In the rows, 128 means zero.
One turn moves every row onto another: examples first, then more rows asked:
j616: [126 165 122  91 135  96 100 109 125 131 152 119 118]
j448: [129 144 128 127 124 154 131 133 118 100 126  97 131]
j593: [130 151 153 102 151 138  99 103 129 138 135 126 136]
j129: [142 129 118  96 148 116  90 136 130 162 134 118 120]
j60: [137 123 103 123 121 138 122 151 130 118 134  92 125]
j359: [158 143 141 126 106 111 100 133  96 161 163 151 119]
j293: [136 117 123 111 125 114 130 127 106 103 107 152 110]
j671: [123 123 126 100 111 126 130 138 130 103  99 137 116]
j583: [133 160 152 110  82 127 102 133 136 150 161 130 135]
j120: [124 124 118 104 112 102 130 119 127  96 123 145 117]
j200: [147 158 129 105  87 116 102 166 103 161 139 127 105]
j861: [127 114 135 112 120 126 129 116 133 102 115 150 130]
j740: [135 148 154 112  78 121 103 126 135 143 159 119 142]
j408: [139 173 160 115  89 113 112 121  83 126 146 130 118]
j427: [137 145 103 129 125 114 130 129  98  99 146 105 112]
j395: [142 157 130 100 157 114 100 122  87 140 123 128 105]
j948: [147 150 162 116 101 153 103 151 110 162 130 136 127]
j371: [148 141 168 117  98 152 104 148 104 154 121 123 133]
j511: [148 146 129 104  83 110 102 165 101 156 133 114 110]
j791: [136 133 120 137 128 132 127 112 122 101 157 109 136]
j479: [121 165 134  81 135 132 100 139 127 139 113 104 115]
j368: [150 120 107 137 139 136 124 141  97 117 132 110 117]
j382: [138 181 158 115  93 121 110 125  92 135 150 141 116]
j990: [135 102 113 106 118 113 125 138 132 116 113 144 118]
j501: [162 129 142 128 106 106 100 130  89 156 158 141 124]

j368 turns into j427
j511 turns into j501
j129 turns into j395
And these:
j671 turns into j990
j583 turns into j948

One turn moves every row onto another: examples first, then more rows asked:
j356: [ 98 124 142 135 161 116 136 137 143 145 133 134 129 145 123 150 120 158
 120 112 144 121 142]
j653: [142 130  93 115 109 142 150 107 125 116 120  98 135 114 111 145 118 147
 142 176 110 133 100]
j444: [148 140 167 139 162 115 120 129 146 110 127 129 134 165 132 128 117 142
 113 120 142 143 137]
j885: [107 110 102  93 123 130 136 126 139 145 109 112 100 114 120 156 131 143
 107 163 115 110 112]
j198: [140 131  95 115 109 140 151 106 123 115 120 100 133 114 110 143 117 148
 144 177 112 133 100]
j698: [144 129  91 115 110 141 153 106 126 118 118  99 136 114 111 146 119 147
 140 176 111 134 101]
j352: [150 143 167 134 156 124 109 135 144 103 133 120 131 169 128 127 116 134
 118 116 138 144 133]
j955: [112 112  98  89 119 137 128 131 138 141 113 105 100 116 117 156 132 136
 107 160 110 110 109]
j878: [ 96 118 113  93 118 129 130 126 129 135 115 111  90 115 116 146 124 150
 120 167 118 107 106]
j738: [154 138 162 138 163 117 121 130 150 113 125 128 138 165 133 132 120 137
 108 118 140 145 139]
j148: [138 131  95 116 110 138 153 104 123 116 119 101 133 114 111 143 117 150
 144 178 113 133 100]
j335: [158 138 159 135 161 123 115 134 151 111 127 122 138 168 132 133 121 132
 107 115 136 146 138]
j446: [114 120 128 131 159 126 133 143 152 151 131 128 139 148 124 161 128 143
 108 104 135 124 146]
j556: [ 98 138 149 125 144 136 108 152 133 123 152 114 117 154 109 141 115 144
 140 106 135 119 130]
j422: [114 132 135 119 143 147 104 157 142 129 150 107 125 157 110 151 122 129
 128  98 126 122 132]
j230: [ 91 133 153 132 152 121 124 140 134 131 142 129 118 149 116 141 114 159
 136 112 144 119 135]
j78: [100 114 109  95 122 126 137 123 133 142 110 115  95 112 120 151 127 150
 113 167 118 108 110]
j650: [149 125 149 154 116 111 134 105 110 112 110 123 119 112 148 111 128 126
 118 141 119 168 137]
j622: [162 128 140 145 108 128 117 117 111 107 117 106 120 119 142 115 132 107
 117 131 107 169 133]
j28: [158 122 141 152 117 115 135 107 115 118 107 120 125 113 149 117 133 119
 110 136 114 169 140]
j599: [147 131 153 151 111 116 125 109 105 105 116 116 113 115 143 106 125 124
 126 140 117 166 133]
j160: [165 123 136 148 113 123 126 114 117 115 111 112 126 116 146 119 134 110
 109 132 109 170 138]
j42: [147 143 170 137 159 119 114 131 143 104 131 125 131 167 129 125 115 140
 118 120 141 143 135]
j211: [122 123 124 123 151 141 117 153 151 143 140 115 136 153 117 161 129 129
 111  97 126 125 140]
j625: [109 117 103  88 115 141 123 133 134 135 119 101  95 119 114 153 129 134
 115 160 109 109 105]
j632: [142 129  92 117 111 138 155 105 126 119 117 102 136 113 113 145 119 149
 139 177 112 133 102]
j477: [154 131 148 147 107 125 118 115 106 102 119 108 114 119 140 109 127 114
 126 135 111 168 131]
j380: [101 119 110  90 115 136 122 130 130 132 120 104  89 118 113 147 125 142
 122 164 114 107 103]
j603: [157 141 162 133 157 126 109 137 147 106 132 119 135 169 129 130 119 130
 113 114 135 145 135]
j594: [140 129  94 117 111 137 155 104 125 118 117 102 134 113 113 144 117 151
 141 178 113 133 102]

j885 turns into j78
j698 turns into j632
j352 turns into j603
And these:
j650 turns into j599
j356 turns into j230

One turn moves every row onto another: examples first, then more rows asked:
j349: [125 116 163 140 152 120 143 141 152 135 164 108 105 122 119 134  97 140
 125]
j346: [124 133 116 169 146 131 108 137 107 135  99 130 153 135 129 127 137 161
 129]
j930: [126 137 135 115 151 145 164 112 132 135 126 145  98 155 145 138  90 106
 137]
j859: [118 114 147 115 138 142 114  89 142 115 139 160 123 148 134 137 106 142
 124]
j99: [121 105 158 143 140 129 144 136 174 135 147 111 117 118 117 122 110 149
 127]
j970: [126 147 133 168 140 120 132 125 104 109  86 115 134 158 139 121 142 131
 128]
j941: [110 158 151 130 118 136 152 162 146 119 131 139 105 127  97 151 121 127
 136]
j587: [120 121 157 138 141 117 118 130 162 136 157 125 109 111 115 133  98 152
 116]
j864: [123 138 118 166 143 131 101 140 114 131  94 120 153 122 124 122 125 155
 139]
j245: [101 154 155 118 145 122 143 140 149 120 145 137 127 115 111 152 137 115
 133]
j48: [147 140 124 184 154 129 134 146 110 146  94 117 117 146 147 131 139 127
 124]
j644: [128 118 142 119 139 144 162 120 141 153 114 145  91 159 138 119  96 116
 142]
j709: [121 152 163 112 135 126 160 148 152 134 130 131 132 128 105 138 141 114
 134]
j284: [137 149 121 158 139 127 130 130 108 108  77 113 143 149 136 127 140 128
 127]
j520: [134 127 160 153 123 144 132 150 162 124 152 128 103 119 105 144 100 153
 124]
j85: [118 147 126 168 147 126 113 137 103 133 101 119 157 134 123 119 119 158
 141]
j407: [137 112 151 141 143 134 118 123 138 125 156 102 119 110 111 146 101 160
 116]
j100: [122 133 139 102 129 142 130  95 143 105 133 161 134 139 131 136 120 131
 113]
j963: [138 122 124 136 149 154 154 113 124 142 124 119  81 136 143 143  81 119
 131]
j158: [135 116 131 119 140 143 168 115 136 130 136 135  93 147 146 120  84 119
 121]
j495: [126 129 150 114 132 147 119  91 162 128 116 160 136 147 127 137 112 141
 128]
j611: [112 164 150 116 141 117 150 149 144 141 136 139 105 118 113 144 122 107
 130]
j367: [127 149 115 166 146 125 134 137 107 121  83 121 142 149 137 132 149 135
 124]
j305: [151 107 117 174 144 155 121 138 105 134 111 121 136 128 145 108 129 139
 132]
j344: [143 141 141 192 150 134 124 140 116 141 103 121 113 134 149 123 146 116
 132]
j550: [108 154 136 121 139 132 156 143 124 124 127 120 101 114 113 157 141 102
 134]
j843: [153 140 136 179 147 129 121 151 110 143  94 114 111 137 141 124 140 117
 131]
j654: [119 134 139 107 128 143 106  93 118 111 122 152 124 138 117 154 127 137
 124]
j267: [151 114 119 182 151 144 124 140 106 142 114 121 139 137 145 119 132 150
 122]
j113: [146 123 120 180 151 160 127 132 105 139 119 127 148 127 148 111 125 139
 136]
j714: [135 128 135 135 121 161 163 126 143 117 121 145  84 157 133 137  86 126
 130]
j398: [129 132 141 119 112 165 129 113 140 105 128 168 122 149 117 143 106 146
 127]

j113 turns into j85
j267 turns into j346
j859 turns into j245
And these:
j709 turns into j644
j654 turns into j550
j305 turns into j864
j611 turns into j158
j941 turns into j714

